Look-ups in named tables: a row name and a column name give one cell, copied from the table.

godezon.tsv
	kigor	vepus	biki
vigap	95.99	73.56	77.10
movako	-97.13	-74.70	-78.25
gasopaf	95.99	73.56	77.10
tig	-9.49	-51.94	19.80
seg	-97.13	-74.72	-78.24
fako	95.99	73.56	77.10

movako, vepus -> -74.70
vigap, vepus -> 73.56
gasopaf, vepus -> 73.56
movako, biki -> -78.25
vigap, kigor -> 95.99
tig, biki -> 19.80
seg, vepus -> -74.72
fako, kigor -> 95.99
fako, biki -> 77.10
fako, vepus -> 73.56
movako, kigor -> -97.13
seg, kigor -> -97.13

seg
columns: dotodi, vuk, gomo, dut, novo, nuro
saz: [0.972, 0.352, 0.360, 0.979, 0.217, 0.414]
gamumi: [0.221, 0.853, 0.672, 0.103, 0.968, 0.915]
giloze: [0.221, 0.853, 0.672, 0.103, 0.968, 0.915]
mefot: [0.972, 0.352, 0.359, 0.979, 0.217, 0.414]

nuro of gamumi: 0.915
gomo of giloze: 0.672
dut of saz: 0.979
nuro of mefot: 0.414
dut of gamumi: 0.103
vuk of giloze: 0.853
novo of giloze: 0.968
gomo of saz: 0.360
novo of mefot: 0.217
novo of saz: 0.217
gomo of gamumi: 0.672
dotodi of gamumi: 0.221
vuk of mefot: 0.352
dotodi of saz: 0.972

gunas =
,mikupur,dar,gete
benu,238,161,2
vum,174,178,190
gos,190,36,147
kor,157,104,178
mogimim,141,30,52
kulof,17,34,30
fenaro,87,194,81
nanik,67,199,187
befe,143,114,162
tota,105,239,108
dinitan,17,165,164

What is the mikupur of vum in gunas?
174
What is the dar of kulof in gunas?
34
What is the gete of benu in gunas?
2
What is the mikupur of benu in gunas?
238
What is the gete of gos in gunas?
147
What is the mikupur of kulof in gunas?
17
What is the dar of vum in gunas?
178
What is the gete of dinitan in gunas?
164
What is the dar of gos in gunas?
36
What is the dar of fenaro in gunas?
194
What is the gete of mogimim in gunas?
52
What is the dar of befe in gunas?
114
What is the dar of nanik in gunas?
199
What is the mikupur of gos in gunas?
190
What is the gete of nanik in gunas?
187
What is the mikupur of befe in gunas?
143
What is the gete of fenaro in gunas?
81
What is the gete of kor in gunas?
178
What is the mikupur of dinitan in gunas?
17

zag:
|  | sevu | riveg | rega |
|---|---|---|---|
| dabiki | -68 | 223 | 377 |
| niridim | 422 | 268 | 247 |
| sadive | 647 | 94 | 11 |
| zeg | 202 | 353 | 38 |
| besas | 430 | 235 | -430 |
| malab | -149 | -288 | 469 |
| sis | -420 | -656 | 344 |
| bazed | 285 | 710 | -555 |
| bigev | 270 | 82 | -154 |
| zekupo | 546 | -112 | -276 |
| bub | -190 | -294 | 5 |
| fop | 376 | 412 | -82 |

niridim, riveg -> 268
dabiki, sevu -> -68
besas, riveg -> 235
sis, sevu -> -420
zeg, sevu -> 202
bazed, riveg -> 710
malab, rega -> 469

deruzuf =
|  | losuzu | faf | vum |
|---|---|---|---|
| zisu | 133 | 41 | 175 |
| konis | 132 | 40 | 175 |
| nif | 142 | 38 | 175 |
| zevedem | 137 | 40 | 174 |
| las | 145 | 30 | 183 |
| bib | 136 | 48 | 167 |
| lapot | 115 | 56 | 163 |
| kameliv | 135 | 23 | 192 |
| vup | 142 | 37 | 177 |
| zur | 127 | 65 | 151 |
| lutovil | 120 | 57 | 161 |

What is the vum of zur in deruzuf?
151
What is the losuzu of konis in deruzuf?
132
What is the faf of zevedem in deruzuf?
40
What is the faf of kameliv in deruzuf?
23
What is the losuzu of nif in deruzuf?
142
What is the vum of zevedem in deruzuf?
174
What is the losuzu of vup in deruzuf?
142
What is the losuzu of las in deruzuf?
145
What is the vum of konis in deruzuf?
175

sal =
|  | gifipub | nomop | lasu | papibe | rol | didopo | mami | por | tuk |
|---|---|---|---|---|---|---|---|---|---|
| rofamim | 558 | 797 | 477 | 711 | 165 | 324 | 321 | 427 | 675 |
| zado | 436 | 249 | 207 | 716 | 487 | 403 | 563 | 416 | 465 |
| bam | 428 | 740 | 245 | 588 | 278 | 659 | 599 | 548 | 99 |

What is the papibe of rofamim in sal? 711
What is the nomop of zado in sal? 249
What is the gifipub of rofamim in sal? 558
What is the gifipub of zado in sal? 436
What is the gifipub of bam in sal? 428
What is the papibe of bam in sal? 588
What is the tuk of zado in sal? 465
What is the didopo of zado in sal? 403
What is the nomop of rofamim in sal? 797
What is the nomop of bam in sal? 740
What is the mami of bam in sal? 599
Row with the largest didopo: bam

